Each row has a name. Each piece below is followed by the name of the row it came from, unless a question asks for something else. Each question is about the rows just above it. Some pieces are copies with a little noise.

Columns, left to right: R T D Z Y L A M W
[122 131 129 118 143 142 106 130 131] = k989
[123 151 112 140  58 120  91  84 144] = k589
[106 123 130 129 131 142 118 143 131] = k458
[131 142 118 143 131 106 123 130 129] is which row reordered?	k458
q: [106 123 130 129 131 142 118 143 131]	k458
q: [126 148 114 141  57 120  90  86 145]	k589
Which column holds this, read top down? [106  91]	A
[130  84] is in which column, read top down?	M
Which row holds these entries in another order? [130 131 122 131 129 118 143 142 106]	k989
Which column holds this, read top down? [131 144]	W

Columns, left to right: K H G S Q X V F
[ 85  91 125 135 102 159 146 142]  k369
[170 108  83 203 124  46 146 118]  k565
[115 131  73 125 153 203 146 104]  k596
[115 131  73 125 153 203 146  73]  k236
[167 121  73 187 130 143 146  94]  k311
[183 155  77 154  94  82 146 148]  k230
[181 138 146 176 131  88 146 122]  k556
[145 107  92 195 136 146 146 122]  k70
[183 155  77 154 171 135 146  41]  k699
[157 186  77 145 160  91 146  42]  k999
[146 115 153 125 131 203  73  73] is which row reordered?	k236
q: [182 154  79 153  96  82 146 146]	k230
[ 94 148 122] is in which column, read top down?	F
[115 115 167 183 181 145 183 157] is in which column, read top down?	K
Which column holds this, read top down? [125 125 187 154 176 195 154]	S
Which column holds [ 88 146] top down?	X

Columns, left to right: Geg vero babap siko Gekug poza paser varud komo
[145 184  85  82 128 162 112  95 150] : k451
[ 84 124 173 149  93  73 158 106 123] : k741
[144 113 143 170 112 113 147  39 165] : k563
[149 176  92  95 126 162 116  83 170] : k180
[ 77 114 177 135 111  93 148 194 143] : k781
[161  89 114 145 164 152 114 203 107] : k202
[162 181  69  84 140 159 110 126 107] : k120
[157 116  91 114 161 155 101 173  61] : k3
[ 87 118 171 154  95  74 154  84 115] : k715
[ 76 111 177 133 114  96 144 197 138] : k274
Put [123 106 158  73  93 149 173 124  84] back in order: which row is it?	k741
[111 164 140 161] is in which column, read top down?	Gekug
q: [162 181  69  85 142 159 109 127 108]	k120
q: [ 87 116 169 155  94  74 153  85 115]	k715

Columns, left to right: Sifu medol mog Rulif belo ruv til Meped panip sinu
[101 183 206 171 147 120 110  79 125 161]  k800
[121 122 157 199 216 124 137  89 105 225]  k138
[111  97 137 182 174 159  85  86 127 117]  k706
[ 92  95 109 127 143 109 116  94 135 165]  k734
[ 97 152  99 134  69  89  87 103 109  69]  k762
[152 123 154 196 219  88 122  96  81 177]  k156
[ 99 103  89 134  97  70  69 152 109  87]  k25
[100 132 171 159 149  57 123 157  89  84]  k241
[111  97 137 182 174 159  85  86 127 136]  k286
Which column holds this, read top down? [174 143  69 219  97 149]	belo
Put [ 69  70  87  89  97  99 103 109 134 152] back in order: which row is it?	k25
Which column holds [122  97  95 152] top down?	medol

Columns, left to right: N C U B
[ 93 105 118 137] -> k439
[ 99  88  89 152] -> k650
[ 96 182 110 145] -> k966
[217 188 154 173] -> k891
[154 134 128 168] -> k698
[109 133  97 114] -> k354
[145 183 119 137] -> k807
[221 118 154 145] -> k935
[ 89 175 104 132] -> k285
[156 110 115 109] -> k24
[119 109 107 137] -> k856
[190 134 128 168] -> k860
q: [190 135 127 168]	k860
[152 145 173 168 114 137 145 132] is in which column, read top down?	B

Columns, left to right: zabaz ved Dus dil Bude Vule
[145 134 114 135 133 134] = k450
[104 212 104 107 150 121] = k938
[172 150 219  45 108 170] = k848
[140  90  80  70  95  84] = k21
[ 76 107 125 115 141 158] = k691
[ 76 150 107 107 152 154] = k341
[104 150 104 107 122 212] = k849
[140  90  80  70  95 132] = k346
[150 107 121 212 104 105] = k656
[150 107 121 212 104 152] = k803
[142 120 155 124 126 183] = k968
[149 147  93 105 157  81] = k672
[134 133 135 134 114 145] is which row reordered?	k450
q: [140  90  80  70  94  83]	k21
Put [105 104 212 121 107 150] back in order: which row is it?	k656
Which column holds [122  95] top down?	Bude
Which column holds [107 104  80 121 121] top down?	Dus
Which row holds these entries in another order? [121 150 107 104 212 104]	k938

Columns, left to right: Sinip Musa tet ros saru rirav babo tolit
[132  94 138 177 123 133  20 129] -> k10
[177 132 133 129  20  93 138 123] -> k591
[177 132 133 129  20 175 138 123] -> k593
[138 138] is in which column, read top down?	babo
Which row holds these entries in another order? [123 177 132 133 129  20  93 138]	k591
Which column holds this, read top down? [133 133]	tet
Which column holds [177 177] top down?	Sinip
q: [177 133 136 131  22  92 138 122]	k591
Put [ 20  93 123 129 132 133 138 177] back in order: which row is it?	k591
Put [ 94 138 177 123 133  20 129 132] back in order: which row is it?	k10

Columns, left to right: Guva Ras seru Felun Tate peg livo Zata vop vubi
[140 120 103 103 174 123 131 135 117 157] = k722
[116  83  69 107 237 114 128 150 109 130] = k728
[168 147 120 115  97 122  73  87 121 158] = k830
[158 124  93 125 120 113  41  78 114 130] = k863
[156 119  88 117 143 113  57  90 112 139] = k837
Which column holds [109 121 114 112] top down?	vop
[120  83] is in which column, read top down?	Ras
q: [169 147 120 114  97 123  72  87 121 159]	k830

Columns, left to right: mago rudas Mugan Koban pozo rem boz
[140  83 122 134 147 184 166] -> k719
[127 201 114 156 137  80 176] -> k695
[146  87 107 184 106 105 103] -> k63
[134 218 120 101 175 132 103] -> k921
[156  38 149 120 122 125  58] -> k302
[134 218 150 101 175 132 103] -> k636
[140  83 122 134 147  94 166] -> k517
q: [145  86 108 183 107 105 102]	k63
Which column holds [107 120 149] top down?	Mugan
q: [156  39 149 119 122 125  58]	k302

Columns, left to right: tifiz Pepuf nes kulil vedo fogav
[193 117  69 171 161  66] : k743
[139  77 171 130  84 176] : k736
[156  33 108 226 140  30] : k34
[117 177 157  90  85 150] : k409
[ 75 178  97 131 154  79] : k585
[132  75 118 181 206 137] : k651
[ 33 140  30 107 226 156] : k473
[ 77  84 130 139 171 176] is which row reordered?	k736
q: [132  75 117 181 206 137]	k651
q: [ 33 140  32 106 226 156]	k473
Put [ 30 140 226 108  33 156] back in order: which row is it?	k34
[ 75 137 206 118 181 132] is which row reordered?	k651

Columns, left to right: Roral bilu pivup zeg lisof nupi kufar
[123 139 176 171 149 138  92]  k45
[171 155  79 183 188 203 164]  k103
[101 102 159  75 111  67 108]  k575
[101  75  67 108 159 111 101]  k760
[127  70  58 166 119  89  80]  k810
[ 85 127 138  40  74 153 189]  k635
[110 120 165  95 124  70 115]  k917
q: [ 85 127 138  40  74 153 189]	k635
q: [102  75  68 109 160 111 101]	k760
q: [101 103 159  75 110  67 108]	k575
q: [108 121 166  94 124  70 115]	k917
Which row holds these entries in another order? [101 111 159 108  67  75 101]	k760
q: [170 155  78 183 187 202 164]	k103

Columns, left to right: zil Daki Tula Gosel Nuv barus
[187 149 108 160 118 105] = k790
[138  86  81 118 113  93] = k445
[ 86 112  93  81 118 138] = k523
[111 140 198 127  97 150] = k653
q: [111 140 200 128  97 148]	k653
[ 86 112 140] is in which column, read top down?	Daki
[118 138  86 112  93  81] is which row reordered?	k523
Which row holds these entries in another order? [138 118  81  93 112  86]	k523
Which column holds [108  81  93] top down?	Tula

Columns, left to right: nir nif mafas mepab
[136 215 134 113]  k417
[136 215 134 215]  k615
[120  43 122  43]  k436
The row with [136 215 134 113] is	k417

